Look-ups in named tables: a row name and a column name give one cell, copied from the table.

Table Pasi
          Dov  Malap  Pemiva  Tozap   Mol  Dezibe  Zileko   Gom
Dadip     738     91    -644   -677   810    -797    -593  -654
Zim       610    891     862    -90   360    -825     507   567
Zom      -242    375    -509    783   295    -397     -11  -276
Nirof     161    395     110    -95  -116     575    -529  -509
Zizubos   -90    174     414    237   493    -706    -688   589

What is the Zileko of Zim in Pasi?
507
What is the Mol of Zim in Pasi?
360
What is the Tozap of Nirof in Pasi?
-95
What is the Zileko of Zom in Pasi?
-11
What is the Dezibe of Dadip in Pasi?
-797
What is the Zileko of Nirof in Pasi?
-529
What is the Gom of Zom in Pasi?
-276
What is the Malap of Zim in Pasi?
891
What is the Mol of Zom in Pasi?
295
What is the Pemiva of Nirof in Pasi?
110
What is the Dov of Nirof in Pasi?
161
What is the Dezibe of Zim in Pasi?
-825
What is the Mol of Dadip in Pasi?
810
What is the Zileko of Zizubos in Pasi?
-688
What is the Mol of Nirof in Pasi?
-116
What is the Pemiva of Zim in Pasi?
862
What is the Zileko of Dadip in Pasi?
-593
What is the Gom of Zim in Pasi?
567
What is the Dov of Zom in Pasi?
-242

Nusazag =
|  | Muka | Kevom | Vez | Vagopo | Subaf | Fud |
|---|---|---|---|---|---|---|
| Lomemi | 98 | 72 | 104 | 62 | 125 | 116 |
| Rizel | 157 | 126 | 158 | 115 | 146 | 96 |
| Bamali | 95 | 122 | 87 | 133 | 74 | 95 |
| Mal | 203 | 146 | 204 | 127 | 177 | 77 |
| Risu | 95 | 145 | 82 | 171 | 50 | 55 |
| Pavegi | 89 | 118 | 78 | 132 | 67 | 109 |
| Milepu | 87 | 102 | 78 | 117 | 79 | 123 |
| Sav | 76 | 91 | 75 | 97 | 76 | 79 |
| Pak | 87 | 90 | 87 | 89 | 95 | 107 |
| Donag | 117 | 87 | 122 | 79 | 134 | 106 |
| Nopaz | 96 | 160 | 80 | 190 | 36 | 38 |
| Fet | 99 | 157 | 85 | 180 | 44 | 43 |

Kevom of Pavegi: 118
Fud of Pavegi: 109
Muka of Mal: 203
Subaf of Nopaz: 36
Subaf of Fet: 44
Subaf of Donag: 134
Fud of Fet: 43
Fud of Bamali: 95
Vagopo of Risu: 171
Muka of Fet: 99
Kevom of Donag: 87

Ber:
columns: Sozazop, Vele, Bunum, Zilo, Terim, Zegun, Mol, Kimeso
Laf: [-14.42, -95.12, -18.62, -64.33, -20.96, -41.33, -64.32, 12.35]
Suzural: [-43.21, -41.87, -37.13, -41.08, 4.11, -29.68, 41.62, -22.58]
Gako: [-6.05, -16.01, -17.87, -78.38, -14.99, -43.24, -29.73, -17.34]
Mul: [-73.31, 78.76, -18.49, -34.74, -19.63, -11.43, -11.29, 7.13]
Tuda: [-68.70, 1.68, -46.69, -34.10, -47.40, -21.60, -24.58, -37.98]
Dod: [-48.26, 24.79, -17.31, -18.76, -75.66, -0.09, -0.74, -30.29]
Nilug: [-62.89, -2.71, -35.43, 12.14, -15.94, -4.40, 7.14, -50.57]

Bunum of Suzural: -37.13
Vele of Mul: 78.76
Vele of Nilug: -2.71
Zegun of Suzural: -29.68
Kimeso of Dod: -30.29
Zilo of Nilug: 12.14
Zegun of Dod: -0.09
Bunum of Dod: -17.31
Terim of Nilug: -15.94
Zegun of Tuda: -21.60
Terim of Tuda: -47.40
Sozazop of Gako: -6.05
Terim of Dod: -75.66
Bunum of Tuda: -46.69

Table Simo
          Fuv  Tapizu  Folez
Kuru    53.08    2.55  15.11
Tufe    24.70   71.26  24.10
Feb     36.44   94.41  35.84
Kuni    44.74   45.22  14.12
Nat     38.26   46.61  11.14
Seva    48.63   99.45  16.88
Pesugo  38.05   83.11  41.53
Zak     31.33   40.91  74.35

What is the Tapizu of Tufe in Simo? 71.26
What is the Fuv of Kuni in Simo? 44.74
What is the Fuv of Seva in Simo? 48.63
What is the Fuv of Nat in Simo? 38.26
What is the Fuv of Kuru in Simo? 53.08
What is the Folez of Seva in Simo? 16.88
What is the Tapizu of Zak in Simo? 40.91
What is the Folez of Kuru in Simo? 15.11
What is the Tapizu of Seva in Simo? 99.45
What is the Folez of Tufe in Simo? 24.10
What is the Tapizu of Feb in Simo? 94.41
What is the Folez of Zak in Simo? 74.35

Kel.tsv
	Beg	Bal
Didemo	169	96
Pudomi	47	114
Dutul	204	93
Lazuse	217	129

What is the Beg of Lazuse in Kel? 217
What is the Beg of Dutul in Kel? 204
What is the Bal of Didemo in Kel? 96
What is the Bal of Lazuse in Kel? 129
What is the Bal of Pudomi in Kel? 114
What is the Beg of Pudomi in Kel? 47
What is the Beg of Didemo in Kel? 169
What is the Bal of Dutul in Kel? 93
Row with the largest Beg: Lazuse

Gemom =
         Rifeser  Zupekob  Zunabu  Dugefa   Zube    Kur
Suz        4.261    2.274   5.102   1.989  4.238  6.247
Dap        4.147    2.559   4.596   2.010  4.175  6.463
Miz        5.886    5.759   4.270   6.012  3.804  2.590
Seb        4.542    4.122   4.677   4.351  3.475  4.161
Daneled    4.837    4.183   4.850   4.784  3.566  3.653
Remefe     5.793    5.561   4.356   5.986  3.718  2.610
Vut        6.464    4.038   8.655   3.069  5.390  4.884
Tad        4.043    2.432   4.911   1.868  4.330  6.265
Dis        5.735    5.531   3.929   6.045  3.978  3.092
Sozi       3.887    3.066   5.008   2.210  4.423  6.102
Lin        4.149    3.362   4.504   2.939  4.666  6.104
Zibi       3.221    4.165   2.319   4.344  1.911  4.415

What is the Kur of Tad in Gemom? 6.265
What is the Zupekob of Dap in Gemom? 2.559
What is the Dugefa of Vut in Gemom? 3.069
What is the Dugefa of Sozi in Gemom? 2.210
What is the Rifeser of Lin in Gemom? 4.149
What is the Zunabu of Lin in Gemom? 4.504
What is the Rifeser of Tad in Gemom? 4.043
What is the Zube of Zibi in Gemom? 1.911
What is the Zunabu of Dap in Gemom? 4.596
What is the Zunabu of Sozi in Gemom? 5.008

Table Bef
	Zilod	Vepo	Libap	Ses	Nures	Pegoma	Sud
Pofiro	-32	-44	-38	-54	2	47	-17
Tel	17	65	24	70	-21	-83	35
Kan	15	56	-4	74	-37	-63	51
Mer	71	22	79	26	42	-21	-27
Vafupuv	1	-16	6	-21	18	21	-24
Poz	34	-5	25	-13	27	14	-19
Bazim	73	25	76	28	40	-22	-30
Memedu	-72	-86	-72	-91	-29	73	0
Febenun	15	66	19	72	-41	-81	43
Romuti	54	30	45	21	28	-18	-18
Loda	17	43	-7	57	-38	-57	47
Dapavev	6	26	-13	27	-23	-27	35
Pelo	-48	-83	-56	-71	-6	63	-11
Pov	6	59	-9	70	-37	-82	49

Loda, Vepo -> 43
Pofiro, Pegoma -> 47
Febenun, Sud -> 43
Memedu, Zilod -> -72
Tel, Ses -> 70
Mer, Zilod -> 71
Poz, Zilod -> 34
Pofiro, Nures -> 2
Dapavev, Libap -> -13
Vafupuv, Libap -> 6
Pofiro, Ses -> -54
Febenun, Vepo -> 66
Vafupuv, Zilod -> 1
Pelo, Pegoma -> 63

Soz =
|  | Pelop | Dunuzim | Pudefav | Famedu | Fesul | Vuv |
|---|---|---|---|---|---|---|
| Kef | -3.2 | -35.1 | 43.4 | 70.7 | -0.9 | -47.4 |
| Kupuvu | 25.8 | -82.1 | 15.9 | -88.6 | -25.4 | 70.2 |
| Nug | 65.4 | 49.3 | 45.5 | -31.3 | -40.2 | -82.3 |
| Bul | -85.5 | 67.5 | 22.7 | -79.0 | -61.2 | 21.5 |
| Zof | -76.0 | 51.0 | -1.4 | -25.7 | 35.7 | -57.2 |
| Nik | 50.6 | -13.8 | -96.6 | -46.6 | 30.5 | -6.4 |
| Fup | 39.5 | -91.8 | -41.8 | 35.9 | 61.6 | 43.1 |
| Dob | 16.5 | -38.9 | 61.4 | 58.3 | -13.8 | -47.3 |
| Sir | 52.2 | 71.2 | -82.9 | -86.7 | 34.5 | -41.9 |
| Gubi | -82.1 | 38.8 | -13.0 | -92.0 | 72.1 | 32.9 |
| Pavir | -71.9 | 2.9 | -73.5 | -69.3 | -80.2 | -38.9 |

Famedu of Pavir: -69.3
Fesul of Kupuvu: -25.4
Fesul of Nug: -40.2
Famedu of Kupuvu: -88.6
Pelop of Nug: 65.4
Vuv of Fup: 43.1
Dunuzim of Nik: -13.8
Pelop of Bul: -85.5

